One turn moves each row of this set onto another row. After a few examples, where does it send each row asked below?
goluk: [  3  -1  14  24  -7   2   0 -40 -13   5  28  -7   7   9  -8  -2   3 -15
  31  19  -8  -9 -31   1 -16   9  19  -3  -5 -15   8 -17   8  13   3 -37
   3  12 -26 -11  -6   4  -7 -40   2   6 -21  -3]
toma: [ -8   1  19  -7 -32  12   9   5 -18   1 -14  16 -11   3 -10   0  -4 -12
 -12  21  19   0 -17   3  -1  13  -3 -23   0  -2   3 -31 -14  20 -21  11
  18 -19 -38  -3  25 -15  11 -34  -4   8  11 -19]
Vom: [ -7   7  -7 -13  -7  11   0  54  -9  24  20  -1 -10  19  -4  -8   5  -4
   1 -23  -6 -20  -8  10  25 -16  27  -7 -22 -11   6  42  -6   8  -4  16
 -17  -8   5   1   3   7   0   9  -6   1  -2 -13]
vofo: [-26   0  -7  21 -18   4 -11  -1  -4 -30   2   5   2  28  -9 -13 -26  20
   6 -14   3  -7 -12   4 -14 -26  20  -9 -20  10 -11 -30  -7 -12  21  16
  -1   4  16 -28  19   7   3   4   2 -36 -16   3]
rofe: [ -4   7  13 -19  13  -4 -11 -32 -10  20  32   9  -9 -14   3   8   0  15
 -47 -25   8   5  -9  -3 -17  18  39  -8   4 -18  11  18  -9   7 -10   2
  20   5  -3  -2   7   7  -6   3  -7  -6  -5 -10]
mever: [ -6  16 -17  -8  18  18   1  11 -10  14  -5 -42  20   6 -18   3  -1   9
  -4  -6 -19   6   3  10  12  20 -21 -22  -5  -2 -23 -12  23  15 -19  -6
  -8  19 -11   8  -5   1 -14  19 -24  16 -30  -3]
zad: [-22  28 -12   2  22   2   8   6   2   1 -34 -20 -25 -19 -11  -9  -5 -24
  18 -16   7 -44  -6  15 -30  -2  36   2   8 -20  -6  -7 -10  16   9   5
   8  -2   6  19 -17  -9 -14   2  -6  -2  13 -26]
Tizo: [  0  18  -8 -11  33  23  27  11  13  11 -34 -20  -8  17   0   5  -2  -1
   3 -16   1 -16 -19  25  18 -18   9  35  10 -11   3 -20 -18   3 -10 -23
   4   5  24  10  -2 -10  -2  -5  -8 -15  -4  -7]
delu: [  8  -7  -3   5  10   4  26  14   8  16  -8 -11   6  11  -2 -25  -5   4
  17 -16   5 -39 -19  12 -18  32  23  -1  -2   2  -3 -19  -1  15  32  21
  22 -15  18   5  -2   4  -9  22  15 -33 -27 -11]
mafi: [ 21  11   6 -17 -17 -11 -32  -9   1   2   3   8   5 -11  -8  10   5   0
  -1 -13 -17  25  26   2   0   8  23   7  29   6  -5 -15   8   4 -13   0
 -12   8   3  31  -4   6  11  -5   1  31   0  -6]
Das: [ -6   4   2  10  28 -12  20 -33 -15  36  11   1  -4 -11  -4  -9 -12  -3
 -29   1  -6  21  -7  -3   1  24 -10 -20 -12 -13 -20  18  -9  10   2  35
  26  -4   9   2  -6   3 -20  12   9  -7  -7  -7]
benaf: [-17 -19   8  24  -5 -11   5  -4 -25  -3   9   8 -13  28   8  12  -5  -8
  11 -20  18 -21  -7  -9 -16   5  21   1  -1 -23  13 -24  -1  37  13  36
  -1 -27  15  18 -12 -24 -16 -21  17 -26  -6 -13]
vez: [  0  11  -3  -1  32  -1  -2 -18  -8  -8  19 -11   6  25  -2  -6  11   4
   5 -11   7 -48  18   0 -10 -28  -5 -10   1 -14   8 -16 -15  21   9  -3
  26  -5  -6   1  -5   2  -3 -60 -20   4  -9   9]
Bikop: [-16  -9   3  11 -17 -11 -10  59 -11  10 -22   1  15   8 -10  -8  -1   6
  14 -14   6 -25   2  -7  -8  11 -15 -17   4   3  12  -3  -1  25   2 -32
 -12  -2  11   8  -6   2   5 -38 -20  -2 -13  18]
vit: [-20  29   0 -17 -23 -13   3  14 -12  -1 -20  24   2  -5  14 -22  20 -19
  14  22  -6  -7  24 -21   2  -2 -10  10 -15   9  -4  -1 -26   4   1   5
  -4 -13 -13 -26  -7 -27 -21 -16   1  -8  -4  -5]
busud: [ -1  40   0  -6  16   4   5  -7   6 -12 -10 -17  38 -23 -12   4 -11  11
  -1 -15  -9   8 -11  18   1  37  19 -26   5   1   2 -12  10  15 -29   7
  -9   4  -3 -29   1  18  -4  13   7   6   5 -13]
zeraz: [ -1   0   1   5  -2  11  15 -16  -2  32  38   3   4  26  -6 -17   6   2
  47  14   4  -7   1   0   6   3   6  -7 -10   5   8  52 -22   4 -13  -7
 -13   1  -6 -11   1   2  -3  15  -3  -7  -6  -8]
bogu: [-10  -7  -6  26  -2  36   4  -2  -6 -11 -12  13  -4  -8  -1  13   9   0
   0  13  22   0   8 -16 -34 -19  -7 -18  16   7  -6 -10  -5  -1   8  15
  17  20 -11  30  14  11  12   9   4 -14  34 -24]
Kapug: [-22  25  -4  -2 -22   5  21  20   9  12  -6 -15   3 -14  18  -3 -21  -4
   9  14 -10   3  11 -14 -11 -27 -23 -28  -4  11  30 -16  10  18   8   6
  -6  15  16  33 -12 -23 -17   5   2   6   2 -12]
nuvod: [-41  -8  18  -1 -16   1  19  -3  11   6   4  -7 -12 -23   1  -4   0   0
  22  17   1 -13   3  18  -9  -9 -17 -23 -49  -7  16 -23   4  10   1  13
  14   2   6 -19 -31  18 -12   4 -11 -12 -26  -2]
lazu: [-12  12   7 -12   6  -4   9 -40  -6 -26 -11   5 -35  15  -3  21  17   8
  -4 -10  13  29  30  -6   1  -4 -16  -5  -1   0   2  -5  -1  -2 -11 -42
  14  -6  -8  -8   1   4   1 -14  -6 -16 -18 -28]
bupi: [ 20 -20  -8   5   7   5   3 -13 -24 -12 -10  19  33  -1 -22   4  14  22
   2 -10  15  10 -12 -21  18 -11   4   0  12   3   2  13   4   9   3 -12
  36  -4   7 -35  11  31 -17 -10 -11  -7  -8 -14]
bas: [ -3  -3   0  19  21 -10  -4  42 -15  18  48   7 -39  -3  -4  14   0  13
  11   7  15 -24  14  -1  -7  -6   2 -15   3  -5 -15   9  -5  17 -10 -13
 -12 -11  -4  15  -6  16 -17 -23 -15 -20  -4   3]
vuti: [ -3  23 -14 -14 -18   2  16 -44 -25  -2 -17  14  19  14 -28   6 -12  23
  28 -26 -11   4  -2 -14  -5   8 -10  17  -7  -6   3 -14 -12   8 -10   8
  -8 -11  10   4  18 -12 -15   0 -36  -2   3 -25]
mavi: [  1   3  33  -8  -8  13   2   2  -5  -3  -9  22   1  16  -7  -2 -20  23
  -3  -7  -5   3 -46   3   0  -4  -8  15   0 -17  20 -38  -6 -23  -6  -9
  -5 -14  -2 -11 -10   2   7  -9  15  -2  -7  34]
mazu: [-11   5  23  27   9  21   3   5  12  -1   5   5   1  -9  21  -1   4  15
  17  -9 -12  -5  25  -2 -30 -25   6 -40  -9   1  -9  19   6  -3  28   5
  -1   4  10  22 -24   4  20   9  17  14   3  -4]
Sos: [ 16   0 -28   7   2 -21 -24   3 -31   4  -3  -5 -16  14  -7  -4 -12   3
 -19  -9   4  33  -3   0 -16   6   8  11  34   2 -15   0  17  20   7   0
   4   6  -5  34 -26  -6   8  10  -6 -17   1   4]

benaf turns into Bikop
vit turns into vofo
And these:
vuti turns into bupi
mever turns into Das
zad turns into Vom
rofe turns into mafi
goluk turns into toma
Tizo turns into zeraz
delu turns into bas

